In the rows, zero is written as 128.
One turn sends every row of this set to another row. A few are shown first. Where does it send the rows asked after them?
Q_890: [119 118 156 125 142 161 113  99 129 106 137 145 135  90 119 107 124 108
  93 121]
Q_149: [130 155 114 148 107 110 138 124 123 128 119 131 128 166 105 137  87 102
 139  93]
Q_123: [111 134 118 120 164 120 113 147 127 122 124 113 136 173 120 130 155 173
 149 137]
Q_531: [173 138  69 124 129 120 140 155 124 123 138 118  79 129 142 119 153 108
 126 147]
Q_361: [124 155 108 155 111 117 148 122 122 117 121 127 125 162 116 140  92 110
 135  87]
Q_730: [166 144  64 122 116 131 127 142 127 128 134 134  85 123 129 116 160 128
 122 142]
Q_747: [160 138 110 122 103 166 145 108 140 116 133 128 138  86 156 126 120 103
 101 134]
Q_986: [177 114 180  92 144 113 125 132 128 136 127 132 110 125 114 117 154 137
 128 122]
Q_828: [110 122 143 143 158 104 146 169 122 108 107  85 121  90 162 125  95 108
 123 142]
Q_681: [176 128 122 117 115 143 153 127 136 120 137 109 133  97 163 128 106  69
 111 148]
Q_375: [ 71 131  91 105 122 116 126 125 145 137 162 114 144 149 105 104 116 102
 155 133]
Q_752: [121 126 155 116 126  94  97 161 130 152  94 119 141  93 108 113  92 109
 133 154]
Q_654: [ 76 126  94 110 135 107 141 137 141 130 167  97 137 153 121 108 110  86
 158 137]
Q_731: [124 128 129 111 166 103 108 158 126 136 123 108 137 181 112 129 146 151
 158 148]
Q_382: [179 139  74 112 117 114 121 153 126 141 133 129  86 131 122 115 151 106
 131 153]
Q_520: [176 134 123 105  94 146 125 116 142 141 129 133 145  95 133 121 110  82
 112 149]
Q_551: [132 152 114 152 115 106 150 131 121 121 122 120 123 167 118 141  85  95
 139  93]
Q_706: [111 111 120  90 123  89  99 140 132 160 146 126 152 103 118 112 112 144
 158 166]
Q_129: [130 108 163 131 166 142 139 121 121  93 146 114 122  99 147 113 113  74
 100 130]
Q_819: [ 88 138 130 140 128 135 115 136 132 116  97 126 136  75 131 117 114 159
 110 127]
Q_548: [142 109 174 109 145 130 105 120 126 128 136 135 136 104 108 105 108  68
 110 141]
Q_70: [ 63 131  85 116 132 124 143 125 143 120 167 103 137 146 125 109 119 108
 149 127]
Q_392: [113 103 119 110 157  82 143 160 124 128 160  87 133 106 166 123 106 121
 156 165]
Q_44: [ 86 117 100 118 138 120 132 127 130 118 154 116 141  89 156 119 128 177
 138 143]
Q_181: [118 127 122 123 178 108 127 160 123 117 127  96 130 178 134 134 148 153
 153 142]
Q_416: [174 110 177 105 162 114 151 139 122 115 135 111  98 125 143 123 152 130
 125 118]
Q_227: [161 118 167 106 148 133 139 122 127 115 131 131 105 117 131 120 164 160
 116 108]

Q_123 -> Q_731
Q_730 -> Q_382
Now these:
Q_375 -> Q_654
Q_706 -> Q_392
Q_361 -> Q_149
Q_681 -> Q_747
Q_227 -> Q_986
Q_752 -> Q_828
Q_890 -> Q_548

